Each path below is one point turned by a fixed rotation once a step. After each direction that follows a path, write how fast that rotation turns it, in degrees a step (0 if it stays still).
Each turn is a multiple of 5 degrees from 10 to 175, or 0.
path 1
[-35  14  62  23   6  36  15 -18 -22  42   6  10  39 -14 -18  23  47 -18
 -34 -43   0  -1  12 -18 -28  -6 -22 -17 -13  84 -13 -31 -57 -40 -27  17
 -58 -16  -4 -25  80  47 -24 -41  35  -8  26 -32 -19  17 -17  23 -56 -25
  58 -16  56 -46  30  59 -32 -14 -36 -39 -22   3  13  24  28 -37 -16 -12
   7  42  -2  -5  72 -90 -16 -67   7 -41 -12]
[-24  -9  49   0   9  62  25 -28  -8  52   9  -1  48 -22 -36  16  28 -24
 -54 -49   0 -11   3 -27   8  -2  17 -42   2  77 -13 -38 -50 -29 -36  29
 -51 -12  14  -1  61  37  -9 -25   7 -62  40  -2 -16   3   6  30 -46 -11
  93 -15  44 -24  34  38 -46 -10 -15 -36 -30  12  17  60  20 -32 -39 -10
   4  51 -28 -15  54 -87 -13 -33  -8 -62 -15]
[-23  11  40   4  20  36  12 -28  -6  39  -9  22  32 -15 -20  24  64 -21
 -44 -35  10   2  -3   2   0 -25 -33 -18 -16  88 -15 -26 -58 -39 -47  20
 -49  -3 -25 -12  81  39 -25 -47  17 -16  38 -26  -5   8 -21  25 -58 -47
  65  -8  68 -36  26  53 -30   1 -34 -38 -32   9  23  40  28 -53 -20 -20
  -2  41 -13  -6  51 -86 -27 -53   1 -31 -22]
[-33   7  48  13   2  54  21 -17  -2  41  22 -13  53 -10 -48  22  29 -14
 -34 -42  -2 -11  12 -37 -18   6  -6 -43  -4  84   1 -34 -41 -29 -19  16
 -52 -31  20 -12  64  53  -6 -36  33 -28  35  -9 -13  20  -8  14 -48  -8
  81 -32  51 -33  28  44 -51 -18 -25 -47 -26   7  20  49  28 -25 -38  -9
  -1  50 -21 -26  63 -85 -10 -44 -10 -63 -15]
[-17   0  50   9  19  45  31 -31 -10  44  -3   9  47 -26  -7  14  42 -31
 -60 -40   6 -17  -3  -6   9 -14 -17 -20  -4  72 -19 -28 -55 -43 -48  25
 -47  -3 -15 -10  82  36 -27 -47  -2 -52  36 -23   3   7 -11  29 -60 -25
  90   3  51 -32  34  37 -27   6 -21 -33 -30   7  10  51  14 -47 -23 -19
 -19  29 -36   3  50 -89 -26 -57  10 -27 -19]
[-22   9  28   6   6  56   3 -27  13  31   5   6  40 -13 -62  23  53  -3
 -41 -37  11  -2   7 -15 -10 -11 -31 -48  -8  87   5 -31 -41 -29 -33   9
 -43 -19  -2  -7  58  40 -13 -44  30 -12  50  -8  -5  17 -19   6 -53 -35
  78 -27  75 -26  16  34 -48 -10 -27 -51 -28  12  31  56  31 -37 -35 -17
  -8  46 -12 -40  54 -80 -22 -37 -16 -59 -23]
[-36   9  54  25   5  40  32 -22  -7  41  22  -9  58 -21  -4  14  25 -23
 -47 -45  -5 -20  10 -23 -18   3 -27 -25  -6  70 -13 -34 -46 -42 -27  17
 -49 -18 -10 -28  82  54 -23 -62  22 -34  35 -17  -5  20 -12  17 -59 -14
  85 -21  44 -34  38  41 -29  -6 -24 -34 -24   1   8  41   8 -28 -24 -14
 -26  22 -41   1  64 -88 -20 -72  17 -37  -9]
[ -3  -2  37  11   3  67   2 -38   1  36  -8  13  43 -30 -52  11  46  -6
 -62 -44  11 -11   5 -13   0 -13 -16 -46   3  66  -2 -38 -47 -34 -46  14
 -44  -9   2   1  55  19 -24 -34   4 -43  57  -9   2   1  -8  14 -63 -25
 102  -2  73 -23  19  16 -37  -3 -11 -42 -24  15  18  67  17 -34 -31 -20
 -20  32 -18 -34  52 -84 -24 -36 -10 -58 -24]
[-43  13  33  22   2  35  12 -28  10  33  15   4  41 -23 -11  19  45 -12
 -47 -46  -5   1   5  -7 -17  -7 -45 -38 -18  82 -11 -36 -45 -38 -31   8
 -39  -9 -36 -28  70  56 -20 -74  32  -6  49   1  -8  19 -23  13 -59 -45
  71 -36  62 -23  34  44 -28 -10 -35 -39 -29   6  23  38  11 -32 -20 -11
 -18  22 -33  -8  62 -78 -25 -60  11 -42  -6]
[-15   1  61  33 -10  67   8 -30 -16  37   7   0  49 -32 -41   6  26  -6
 -54 -55   0 -16  20 -31 -26   5  -8 -42   9  55  -1 -43 -46 -38 -29  10
 -52 -16  17 -14  58  28 -32 -35  16 -38  50 -18  -7   7  -5  10 -65  -1
 100  -7  57 -35  25  17 -31 -15 -11 -39 -11  11   5  52   9 -18 -25 -14
 -21  26 -13 -26  72 -89 -16 -55   2 -63 -13]
[-30  -1  30   8   8  47   5 -42   9  43  -1  17  34 -37  -9  10  46 -16
 -66 -53  -5   4  -4   2   6 -16 -25 -46 -12  73 -20 -40 -50 -37 -50  16
 -37  10 -42 -14  62  39 -21 -61   8 -37  60  13 -10   0 -12  25 -61 -49
  86 -19  63 -13  35  31 -23  -2 -23 -32 -36  13  20  52   5 -34 -23 -16
 -14  20 -34  -6  54 -77 -29 -38   7 -48  -7]
[-27  13  55  36 -13  52 -10 -28 -16  33   4  12  34 -27 -40  15  45   3
 -40 -57   0   4  21 -21 -43  -2 -28 -40  -6  70  -1 -43 -49 -36 -25   3
 -51 -14   0 -22  56  35 -31 -42  38   0  48 -17 -17  13 -18   6 -64 -24
  72 -22  71 -38  20  32 -29 -24 -25 -43 -13  11  14  33  18 -21 -17 -12
  -7  30   6 -30  78 -84 -14 -55   2 -64  -9]
[-36  -6  51  15  -2  55  17 -37  -9  54  12   3  45 -39  -1   5  22 -23
 -62 -65 -18  -3   5 -18  -4   0   6 -45  -5  63 -25 -47 -49 -34 -38  21
 -44   1 -17 -19  59  43 -20 -50   7 -55  50  13 -20   0   4  32 -56 -19
  96 -21  43 -19  45  33 -23 -12 -16 -24 -29  11   9  51   1 -19 -24  -7
  -9  24 -38   2  65 -79 -17 -43  10 -61   1]
[-16   7  48  18   1  54 -18 -37 -17  37 -21  34  20 -34 -36  14  64  -2
 -52 -52   4  13  12  -3 -18 -20 -24 -35  -9  74 -12 -41 -60 -36 -49  11
 -48   4 -17 -10  58  18 -35 -35  20 -15  53 -16 -17  -1 -15  20 -68 -45
  71  -3  78 -34  22  34 -25 -13 -25 -37 -22  17  17  42  22 -37 -12 -18
   1  34   9 -22  64 -84 -22 -41  -5 -56 -16]
[-54   4  48  18  -6  44  11 -25  -5  51  23  -1  42 -25 -13  17  28 -16
 -43 -61 -18   8  12 -26 -22   7  -1 -49 -14  79 -15 -46 -48 -29 -22  17
 -47 -10 -11 -25  59  58  -9 -53  37 -24  45  13 -33  11  -3  25 -48 -23
  70 -45  44 -25  43  50 -35 -22 -29 -33 -29   7  19  36  13 -17 -27  -3
   7  38 -21  -7  72 -76 -12 -43   3 -69   3]
[-12  -1  68  17   4  56   4 -34 -34  48 -17  25  32 -36 -18  10  43 -18
 -58 -54   1  -3  10 -12 -10 -13   2 -22   0  64 -21 -41 -64 -40 -47  22
 -55   4   1  -8  67  19 -36 -23   2 -47  39 -25 -16  -7  -2  35 -64 -22
  83  10  55 -39  32  33 -21  -9 -17 -29 -19  11   2  43  15 -37 -15 -16
  -1  35   0  -4  65 -90 -16 -49   4 -51 -15]
[-41   2  28  -2   6  45  -1 -30   9  47   5  16  27 -20 -30  22  52 -14
 -47 -52  -5  18   3 -10  -3 -10  -8 -51 -18  93 -16 -41 -51 -24 -38  17
 -44  -2 -21 -11  57  46  -6 -45  31 -20  51  14 -26   5  -9  28 -46 -48
  65 -38  62 -18  32  53 -43 -14 -33 -37 -39  14  30  46  26 -34 -31  -8
  18  48 -12 -18  56 -74 -19 -25  -9 -66  -8]
[-30   9  73  27   2  43  17 -20 -33  47   4   7  42 -21 -14  17  37 -20
 -39 -48  -6  -6  18 -26 -28  -2  -7 -16  -6  74 -15 -37 -58 -41 -30  20
 -60 -15   5 -23  78  41 -29 -34  26 -24  24 -35 -20  10  -8  26 -58 -11
  68 -10  49 -50  36  50 -28 -17 -30 -35 -17   3   4  25  22 -32 -16 -11
   6  42  -3  -2  76 -91 -12 -67   9 -45 -11]
[-22 -10  38  -9  13  59  14 -33   0  53  -1  10  38 -25 -35  15  41 -22
 -59 -49  -1   2  -3 -15  17 -12  12 -46  -4  82 -17 -38 -52 -27 -45  27
 -47  -1  -1   3  59  35  -8 -28   5 -58  46   5 -16  -3   4  37 -47 -27
  87 -16  53 -20  34  40 -43  -6 -17 -35 -36  16  21  61  24 -39 -38 -12
  10  48 -22 -15  49 -82 -18 -22 -10 -61 -17]
[-32  15  49  13  14  32  11 -21 -12  38  -3  18  32 -12 -21  26  60 -17
 -35 -37   6   3   7  -8 -18 -18 -35 -18 -16  91 -12 -29 -57 -38 -36  18
 -52 -11 -18 -20  81  46 -22 -46  32  -5  29 -29 -13  16 -23  22 -57 -41
  54 -16  65 -41  26  59 -32  -8 -38 -42 -28   5  20  28  31 -46 -17 -17
   5  46  -5  -7  62 -87 -21 -59   2 -36 -17]
[-29  -2  55   8   3  58  27 -21  -7  49  18 -11  54 -17 -42  17  22 -21
 -45 -45  -2 -12  10 -38  -7   7   9 -42   0  77  -6 -35 -46 -31 -25  24
 -54 -23  22  -7  63  47  -6 -30  20 -51  36  -8 -15  13   2  23 -45  -2
  89 -24  43 -30  35  40 -50 -15 -19 -42 -25   9  15  53  23 -27 -41 -10
  -1  49 -26 -20  60 -87 -11 -39  -8 -64 -16]
[-16   4  41   1  21  43  20 -32  -6  40 -11  19  37 -22 -15  19  58 -25
 -55 -36  10  -9  -4   1  10 -24 -27 -18 -10  81 -18 -26 -57 -42 -53  21
 -48   0 -23  -7  81  34 -25 -46   3 -37  39 -24   1   3 -16  29 -57 -40
  78   1  64 -30  30  43 -28   5 -26 -36 -35   9  17  48  21 -53 -20 -20
 -11  34 -26  -1  48 -88 -29 -53   4 -29 -23]
Speeds:
[ -7   1  14  11  -7   1   9   7  -8   3  13 -13  10   1   5  -1 -16  -3
   5  -4  -7  -7   7 -14 -13  13   8   3   4  -6   2  -2   2  -2  12   1
  -5  -9  14  -7   2   7   1   0   5  -4  -8  -5  -3   5   4  -2   1  19
   3  -4 -12  -6   5   1  -1  -6   2   1   6  -4  -8  -5  -3  10  -1   4
  -3  -1  -3   4   9  -3   7 -10   5  -3   5]  130
[ -4  -2   4   9 -11   3 -16  -7  -6   2  -3   8  -8 -13   8  -6  -1   7
  -6 -14  -9  11   5   3 -10   2   5  -8  -1  -8  -5 -11  -3   0  -1  -4
   2  10  -9  -6 -11  -5  -7  -2   2   4  10  12 -10  -8   2   1  -6  -4
   0  -3   1   3   3  -6  11  -8   2   6   4   3  -3  -5  -9  10   8   4
   2  -9   9   2  10   4   2   3   5 -12  10]  20
[ -2   7   1  -2  11   5   0   5 -11  -5  -5  -8  -3 -13   2 -12   2  10
   5  -1   6   0   2   1   7   0  -2  -5   5   4   1  10 -11  20  -2  -1
   6  -9   3  -4  -1  10   5  -6   4  -6  14 -12 -13   3  -3   5   8   1
  -7   3  -2  -3   2  -3  10   0 -11  14   2   5  -6  15  -1   2  -3  14
  -5   0  -1  -2  -2   5 -12 -10  -7  -2  -3]  0
[ 12   5  11   9  -1   1  -5   1 -14  -5 -11   8  -3   0  -4  -1   8   4
   3   3   7  -3   5   2 -10  -5  -8  13   3  -5   3   2  -6  -6  -2  -3
  -5   0   6   0   5 -12 -13   8  -1   8  -5 -22   5  -1  -5  -3  -8   3
  -3  16   7 -12  -7  -3   6   0   0  -2   9  -1  -7  -7   3  -4   9  -4
  -3  -2  16  -2   5  -6  -1 -12   2   7  -6]  170
